name the system of each run
K_532, path 1 (8 x 22)
[[ 17   0   3  12  -7  -7   4 -21  -6  -5   0   5  -8  -6 -13 -16  -6   5
   -1   8  -1  -5]
 [ -4 -12   0 -10  11  -4  16  15   4  12  -4  -4   7   1 -19  -9  -3   1
   -7   5   0   0]
 [ 12  20  15  -8  -2 -12  -3  -5  13   3   1  -2   6  -9  -2   9   3  -7
   -8  13   6  -1]
 [ -3   5   5   9   1  -9   8 -12 -16   2  -2   2 -11   1 -13 -15 -10  -2
  -17   3  -2   3]
 [-13   3   2 -22   5  -5   7  18   0   7  -4  -7  -1  -9 -12   6  -9   0
   -8  -1   5   6]
 [ -3  24  13  -1  -5 -10 -11  -9  -5   2  -3  -8   4   2   3  11   6  -3
   -8   1   8  12]
 [-20   7   2   7   4   1   1  -4 -20   3   1   1 -12  -1   0  -7 -18  -4
   -6 -11   1   3]
 [-13   1  -1 -17  -4   4  -8  12  -3  -1  -2 -13  -2  -3  -3  17  -8   9
   10 -12   7  14]]
K_799, path 2 (8 x 22)
[[ 33 -19  15  26   7   3  -1 -26  17  -2  24 -12 -21  10   1  -7 -25  -6
   -5  13 -15  -2]
 [ -4 -16   2 -20  -3  -7  24   0  15  -8  -2  15   8  -7 -46 -19  17  10
   13  23   6 -10]
 [ 31   8  -3   6  15  -9   4  16   8  34 -17 -12  38   6  12  -4  11  -8
  -26   7   3  -6]
 [  4   3  28  11  12 -15   9 -23  10  -4  23   1 -28  10  -8  -9 -16 -25
  -29  19 -15   0]
 [ -9  -1  -2 -37  -4 -21  25  16  -6  -3 -19   1  -4 -13 -44  -6   7  13
  -17  12   5   9]
 [-11  19   6  -2  19 -10  -3  23  -4  28 -12 -17  25  24  18  11  13 -18
  -34  -6   2  13]
 [-18  30  23  -3  -1 -17  -3 -19 -14 -13  13   5 -40 -10   4   7 -22 -21
  -26   2  -6  10]
 [-33  -5 -12 -31 -10  -6   7  19 -27  -8 -20 -12 -13  -3 -29   9  -2  23
   -3 -17   7  27]]
K_362, path 3 (8 x 22)
[[-19  13  -1  17  13   2  -3   7 -32  31 -12 -17  14  10   6  -7 -22  -1
  -15 -23   8  10]
 [-19   3  25 -12   1   1  -6 -10   9 -13  26 -14 -32  -4 -11  18 -31  -5
    7   0   0  14]
 [-10  14  -7  -6 -23   0 -11  -7 -23  -6 -18 -10  10  -4 -18   6  11  29
   21 -13  19  18]
 [-25   2   3  14  17  19  -9  11  -8  23   9 -15  12  10  16   3 -26  -6
   11 -23   8   2]
 [  4   3  16   4 -14   8 -19 -25  11 -20  22 -10 -20  -6  -2  17 -17   8
   28  -1   3   7]
 [ -5 -10 -14  11 -12  15  -6  -4 -12   3 -11  -4  23   5 -15 -11   8  28
   34 -13  15   2]
 [  3   0  10  15  16  18  -9   3  19  22  16 -11  21  -1  16   4 -22  -8
   21  -3   9 -11]
 [ 24  -5  14  21 -12   3  -8 -37  12 -12  16  -3  -5   2 -13  -7  -3  11
   22  13   2  -2]]
K_709, path 4 (8 x 22)
[[-17  13  -9   9  -3  -1  -1   3 -27  14 -21   1  24   7  -4 -11  13   9
   -2 -14  12   5]
 [ -6   6   5   4  13  11 -10  10   1  10  12  -7  -7  -9  26  11 -31 -13
   -1 -13  -1  -4]
 [-12   0   1  -3 -19   3 -14 -14  -9 -20   2  -9 -15   5 -10  13   3  17
   17  -9   4  21]
 [-14   3 -14   6   2  13  -2  12 -10  14 -11   9  28  -6   6  -9   5   6
   20 -13  14 -12]
 [ 15  -3   7  13   3  13 -18  -6  16   2  19 -13  -3   2  22  15 -16  -4
   15  -5  -2   0]
 [ -9 -12   1   6 -14   9  -2 -20  -1 -18   7   7  -5   5 -19  -7   8  15
   29   1   4   1]
 [ 17 -10 -12   2   4  11   3  12  12  14  -5   3  29 -11   2  -8   2   8
   18   2   7 -17]
 [ 20  -5  19  16   6   2  -6 -19  25   0  20 -10   0  14   1   1  -5  -7
    5  14  -5  -2]]
K_522, path 5 (8 x 22)
[[  7 -28  -8  -7  17  12   7  25  12  12   8 -17  -6   2   6   6 -25   1
   -4  -8 -10   2]
 [ -3  10  13 -12 -11  -9  -4 -12  17 -19   5   9   3   6  -8  11  33  -2
    8  18   4   3]
 [ 15   0 -14  22   2  -1   6  -3 -20  13 -13  11   7  -6   5 -25  -6   0
  -12  -5  -3 -13]
 [ -1 -18   5 -17  13   3   6  17  18   1  13 -13 -12   5  -3  13 -13  -5
   -6   2  -8   6]
 [  0  19   6  -7 -13 -14  -1 -11   1 -12  -7  14   6  -3  -7  -1  28  -1
   -2  12   6  -1]
 [  8  -3  -9  15  11   0   5   6 -15  16  -6  -1  -1  -1  10 -13 -16  -5
  -19  -9  -6  -6]
 [-10  -3  10 -21   2  -2   1   9  14 -11  10  -4 -16   1  -4  17  -3  -6
   -3   4  -5  10]
 [ -2  19  -4   1 -12 -10  -3  -6 -15  -2 -15  10   9  -4  -1  -4  20   3
   -6  -1   7   1]]
K_532, path 6 (8 x 22)
[[  0  16 -13  13   5   5  -6  10  -8  16 -13  17  30  -2  31  -7  19 -12
   -2  -7   5 -18]
 [ 20 -20  -4   9   2   6  -4  -2   4 -11  15  -6 -34   4  20   8 -20  -5
  -12  -6 -22   4]
 [-19 -14 -13 -19 -13   1   8   5   2 -23  -5  19  -2   2 -18  -2  31  12
   16   4   0   1]
 [ 24  10 -14  11   3   1  -7  12   0  19 -15   3  29  -1  30  -1  13  -4
   -8  -4   2 -13]
 [  8 -18   4  10   6   1   3 -10   9 -17  20   5 -35  10  11   0  -9 -15
  -14   6 -23   0]
 [ -5 -10 -17 -23 -14  -2  12  11  -4 -16 -15  19   1 -16 -19  -7  21  16
   11   4   3  -5]
 [ 22   9  -4   8   8  -6  -5  11   5  20 -13  -6  27  13  24   5  18 -10
  -22   1  -1  -2]
 [  0  -4   7   4   4  -5   4 -12   3 -18  18  17 -36  -6   8  -4 -11 -19
  -16   7 -18  -7]]
K_362, path 7 (8 x 22)
[[ 42 -22  -9  -6  -3  -2  -3   4  22 -18   9   0 -24  -1  22  16   5  -3
  -14   9 -24  -1]
 [ -8 -11 -15  -5  -6  -2  11   4   4 -14 -11  29  13  13  -3 -13  51  -2
    1  11  -6 -11]
 [ 23   2 -16   2  13  -1   4  21   4  13  -6  17   4 -16  35  -5  -3 -19
  -23   0 -12 -23]
 [ 16 -21   0  -3  -1  -9   8  -5  16 -22   8   8 -24  19   1   3  22  -8
  -22  17 -24   5]
 [ -4   6 -19 -19  -4 -10  14  18  -6  -5 -21  30   8 -16   2 -11  29  -4
  -11   5  -1 -15]
 [ 16  -2  -7   1  13  -8   3  18   1  10  -4  -3  -7   9  29   7   2 -18
  -39  -2 -18   1]
 [-13  -3   1 -13  -5 -11   9  -4   3 -27   5  23 -29   3  -1   2  21 -13
  -16  11 -15   1]
 [  1   4 -27 -18  -6  -7   4  25 -17  -2 -25  11   1 -13  14   4  16   5
  -18 -11  -3   1]]
K_522, path 8 (8 x 22)
[[-11  14   0 -10   1  -2  -7  11   5  -5   0   9   0  -1  22  16  16 -13
   -6  -3  -2   0]
 [  0   1  -9  12  -7  -1  -6  -8 -19 -11  -3   6 -18   4  15   0   2  -1
  -11 -10  -9   5]
 [-20 -13 -15 -11   1   9   0  19  -8  -5  -4   2  -7   4   6   6   3   4
    3 -14  -4   6]
 [  1   6  -7   2  -7   5 -15   3   3  -8  -2   5   6   5  25  15  20  -2
    8  -6   0   1]
 [ -2 -15 -11  20  -3  12  -5  -8 -10 -10   4   9 -12  10  13  -9   2   0
    6 -10 -10  -3]
 [ -1 -23 -16 -10  -3  12   1  15   7  -8  -1   2  -1   0   2   5   8  11
   15  -6  -4   0]
 [ 12  -7  -6  11  -3   5  -6  -3  12  -2   0   5  15  16  12   1  26  -1
    8   4  -3  -5]
 [ 13 -21  -8  15   4   8   6  -4   5  -6   7  14  -8   2   5 -15  -1  -4
    3   4 -13 -15]]
K_709, path 9 (8 x 22)
[[ -5 -17  -5  14   2   8   3  -8 -10  -2   6  -2 -13   6  -7 -13 -17   6
    3  -6  -6   2]
 [ -5   0   2 -21  -1   2   1  14  11   0   0  -4   9 -10 -10  10   2   8
   14   2   9   1]
 [ 14  12   6  19  -2  -3 -10 -15  -2   8  -1  -4  14   7   7  -3   5  -2
   -1   2   5  -1]
 [ -7 -14   3   4   6   7   7  -4  -1  -3  11   4 -16  -3  -9 -11 -20  -1
    5  -1  -6  -4]
 [  6   0  -1 -18  -7  -3   0   9   7  -1  -7  -8  10  -6 -14   9   7  13
    7   4   8   6]
 [  4  11   9  17   6  -3  -2 -11  -2  13   0   1  15   8   4  -9   3  -9
   -6   4   4  -6]
 [  2  -9   3  -1   1   2   6  -3  -1  -5  10   0 -21  -9  -7  -5 -23   0
   -2   0  -6  -1]
 [ -2   0   0 -15  -5  -5   3   7   0   2 -10  -9  12   2 -18   4  11  12
    1   3   8  11]]
K_119, path 10 (8 x 22)
[[ -9  -2  -8   7  -1  11 -10   3  -1  -4   2  10   6   7  21   4  14  -4
   11  -8  -2  -4]
 [ 10 -13  -9  12  -4  13  -9  -4   0  -8   7   2 -12   1  16   2  -6   3
   10  -8  -7  -3]
 [ -1 -21  -9   5  -5  12  -2  -2   5 -12   4   3  -2  13  -1  -2  12   9
   16  -2  -6   1]
 [ 17 -14 -10  10   1  10  -3   1  12   2   2   5  13   3  12  -4   9   2
   12   2  -3 -12]
 [ 22 -21  -3  15   2   3   3  -9   8  -4   7   0  -6   9   0 -10  -1   2
    0   6 -12  -5]
 [ 12 -21  -8  -2   0   0  13   3  10  -3  -2   8   4   1 -14 -13  10   6
    2  10  -5  -8]
 [ 27  -9  -5   2   5  -6   8   6  10  10  -7  -2  13   3  -1  -7   8   1
  -14  10  -5  -6]
 [ 13  -5   2   1   6 -12  15  -2   2   1  -1   7  -7   1  -8 -14   2  -8
  -25  13 -10  -5]]
K_119, path 11 (8 x 22)
[[ 16  26  17  -8  -8 -24   3 -16   1  -4  -4   1  -5 -15 -16   0   1  -2
  -16  19   6   2]
 [-19  11   1  -5   7 -11  14   6 -24  16 -15  -5   5  -2 -22 -15 -12   2
  -19  -4   7   7]
 [-12  23  14 -27   8 -11   1  18   7   8   1  -7   0 -13   2  20  -9 -13
  -16   2   6   7]
 [-13  35  11   0 -11 -15 -10 -15 -21  -5  -7   0  -8  -4   0   6   2  -4
  -12  -3   9  13]
 [-38  13  -1  -8   5   6  -2  12 -21   6  -3  -1  -5  -8   2   4 -19  -2
    2 -20   9   7]
 [-18  19   9 -13  -6   5 -22   4   3  -8   8 -11  -5  -2  16  32  -1  -1
   12 -12   9  15]
 [-23  16   5  19 -10  11 -20 -20 -17  -8   6   5  -2   4  13   3  -1   1
   22 -15   9   4]
 [-18 -12  -4   6  -1  25 -13   3  -2  -3  13  -8  -5  -3   7   8 -22   9
   34 -20   5   3]]
K_799, path 12 (8 x 22)
[[ 16   7  22  -2   0  -5  -1 -17  18  -4  19  -5 -14 -16 -10   3 -24  -6
    3  16   2  -4]
 [ -1  -7   1  -3  -3  -7  13  -5  -6   7 -12 -10  14   8 -39 -15   7  18
    2   7   9   8]
 [ -1  13  10   1  20  -1   4  14  10  28   2  -5  23  -2   8  -2 -10 -17
  -11   4   7 -10]
 [ 11  13  23   1  -4 -15  -2 -21   2  -5  10 -14 -17  -1 -15   4 -16  -1
  -13  11   0  12]
 [-25   0   2 -13   4  -5  16   8 -13   8 -11  -2   8   2 -32 -13  -2   7
   -4  -1   8   6]
 [ -1  22  10  -7  11  -5  -8  15   4  20  -2 -15  15  -3  14  16 -10 -10
  -12  -5   9   5]
 [-12  16  19   8  -6  -8  -6 -24 -15  -8   9  -7 -19   5 -11   2 -13  -2
   -5  -2   3  14]
 [-26   1  -6 -18   0   4   6  17 -15   6  -9  -4   3 -12 -19  -2 -13  13
    9 -12  12   6]]

runs to name
path 13 (2 x 22)
[[-27  22  15 -12  18  -9  11  13  10  16   1  12  23   4   0  -3  15 -26
  -15  11   9 -10]
 [ 23  16   5   8  -6 -17  -2 -17 -18  -6  -2  -1 -30 -13   7  -1 -20  -6
  -32   1 -10   5]]
 | K_362
path 14 (2 x 22)
[[-49  12   1  -1  12  11  -3  17  -9  11   0   9  16   8  11   1   6 -14
    9 -16  10  -2]
 [ 16  23   2   0 -14   0 -22  -8  -8  -6   2 -11 -15 -23  22  22 -24   6
    5 -14   4   9]]
 | K_799
path 15 (2 x 22)
[[-13  -1 -10  15  -7   1  -5  -8 -26   1 -14  -7   5  24  -4  -7  15  11
   -5 -14   1  16]
 [-22   1   3 -11  11  11   0  16   4   3  13   5  -8 -16   9   6 -25 -10
    9  -9   3  -8]]
 | K_362
path 16 (2 x 22)
[[-18  40  16 -15 -12 -16 -11  -5  -1  -4  -8   3  16  -2  -1  17  26  -6
   -1   5  18   9]
 [-15  26   5  18   5   2  -9  -6 -31  15  -2  -2  -5 -12  15  -6 -32  -7
   -6 -19   7   0]]
 | K_119
path 17 (2 x 22)
[[  8   5 -22  12   7  -6   5  16 -29  15 -22  12  -1  -6  27 -15  -3 -10
  -34 -13 -11  -8]
 [ -8 -20   4 -23   9  -4   8  14  17 -17  15   0 -34  10   2  16   0 -14
  -21   7 -20  10]]
 | K_362
path 18 (2 x 22)
[[-16 -15  -8   5  -2   8   6  -3 -12  -4  -1   5  -3   5 -15 -14   0  10
   12  -6   0   0]
 [ 11  -3  -6  -7   1   7  -6  14  14   7  -1  -4  18  -6  10  10   3   5
   14  -1   5  -5]]
 | K_522
path 19 (2 x 22)
[[  5  20   1  13  -6  -5 -14 -10  -6  -3  -3   8   5   4  23   5  16 -10
   -8  -2   0  -1]
 [-11 -15  -9   6   3   8   3   2 -15  -6   4   4 -24   1   3  -6 -17   0
   -5 -13 -11   2]]
 | K_522
path 20 (2 x 22)
[[ 31  10  -6 -16 -16 -15   2  -1  -9  -3 -17  -6  -7 -33 -17   1 -13  20
   -8   4   6   3]
 [-21   4  13   0  13 -13  10   4  -1  13  -3  -8  10  32 -12  -4  17 -13
  -28   6  -2  14]]
 | K_532
path 21 (2 x 22)
[[ 16   7   8   6  -9   8 -17 -13  11  -6  12  -9  -2 -11   8  13 -13   7
   23   0   7   0]
 [-11 -12   5  19  -3  11  -2 -19  -4  -2   8  -5   5  18 -16 -12   0  11
   22  -2   4   4]]
 | K_119
path 22 (2 x 22)
[[ 12  -4   6  15  -2   8 -14 -11   5   3   9 -19   4  12   5   8  -9   7
   12  -5   2   8]
 [ -9   0   6   5  -2   6   4 -12   2  -4   8  12   4  -9 -14 -14  -5   2
   23   6   8 -12]]
 | K_799
path 23 (2 x 22)
[[ 19   1   4  32  -2  13 -13 -21   1  13   6  -9  22   4   4 -10 -10   8
   25  -2  10  -8]
 [ 13 -17   9  12   5  12   7 -14  17   3  17   0   1 -12 -20 -17 -26   6
   27  10   4 -16]]
 | K_799
path 24 (2 x 22)
[[ 22 -21  12   4  20  -2   6   6  28   9  17 -18  -6  23   7   7  -7 -15
  -22  12 -19   4]
 [  0   8   8 -14 -14 -12  11 -16   7 -24   4  29 -13 -23 -23 -13  12   0
    9  23   2 -14]]
 | K_532
path 25 (2 x 22)
[[  0 -14 -10  12   5   7   0   8  -3  10  -6  -4  15  21   8  -5  13   2
   -3  -7  -4   2]
 [  3  -7   0   0   2   7  -1   1  17 -10  13  14  -7  -5  14   2   2 -10
    8   6  -8 -13]]
 | K_522
path 26 (2 x 22)
[[-27  26  18   9  -2   1 -12 -17   6  -8  11  18  12  14  15   5  29 -19
   11   6   7  -6]
 [ 22   1 -17   6  -9  -1   1  -3 -26  -1 -12   2 -19 -30   2 -11 -30  15
   -5 -13  -2  -4]]
 | K_799
path 27 (2 x 22)
[[ -1  -2  -4 -10  -3   6  -7  12  10   2  -2  -3  19   0   4  11  13   6
   16  -2   8   0]
 [  6   5   3  24   2   6 -10 -12   1   4   7   4   5   7  19  -4   0  -9
    4  -3  -1  -7]]
 | K_362
path 28 (2 x 22)
[[-20  -8  -7  12  11  12   0   5  -4  -6  12  20 -17   3  27  -4  -5 -20
   -2 -11 -14 -13]
 [ 20 -13 -14 -15 -16   4  -8   7  11 -23  -1   3 -15 -11  10  19  10  13
   10  -1  -8   4]]
 | K_362
path 29 (2 x 22)
[[  0 -29 -13  -4  -4  12  -3   7  -3 -15   7 -10 -28   4   0  10 -15  14
    8 -14 -13  13]
 [-18   4  -6  -8  -9   9  -8   6   9 -11  -2  16  19   4   9   8  34   1
   25   0   8  -6]]
 | K_799
path 30 (2 x 22)
[[ 19 -36  -7  17   6  14   4   1  18  10   4 -16  21  27 -12  -9   8  15
   16   5  -3   0]
 [ 32 -16   7  11   8   2  12 -10  32   3  14  12  11  -1  -6 -17   5  -8
    6  27  -6 -25]]
 | K_119
path 31 (2 x 22)
[[  7  -8  -6 -14   1  -5  12  12   1   5 -10  -2   6  -8 -19  -6   1   9
   -5   5   2  -1]
 [  2   6  10   4  10  -5  -1   3   9  12   2  -7  13  15   7   4   9 -13
  -14   5  -2   2]]
 | K_799
path 32 (2 x 22)
[[  0   4   5   4   0   7  -6  -3   0  11   0 -14  15  -3  -9   0 -12  10
   17  -4  13   2]
 [ -4   3  19   7   5   3  -3 -11  13   4  15  -9   4   5  -8   1 -10  -4
   11   7   5   0]]
 | K_119
path 33 (2 x 22)
[[-37  16  -9   0  -9  -7   3  -2 -43  -2 -20   7  -5   2 -12 -12   5   8
  -10 -17   8  13]
 [-21   4  -7 -14  10  12 -12  30  -6   9   2 -13  -6  -8  27  25 -24  -4
    1 -27   2   9]]
 | K_799
path 34 (2 x 22)
[[  5  18  -9  -8  -6  -4   0  10   3  12 -22  11  46  -8  -3  -4  35   6
   11   7  19 -11]
 [ 25  -4  10  34  16   5  -5 -14   8  14  18  -6  -7   9  24  -9 -26 -20
  -15   3 -13 -10]]
 | K_522
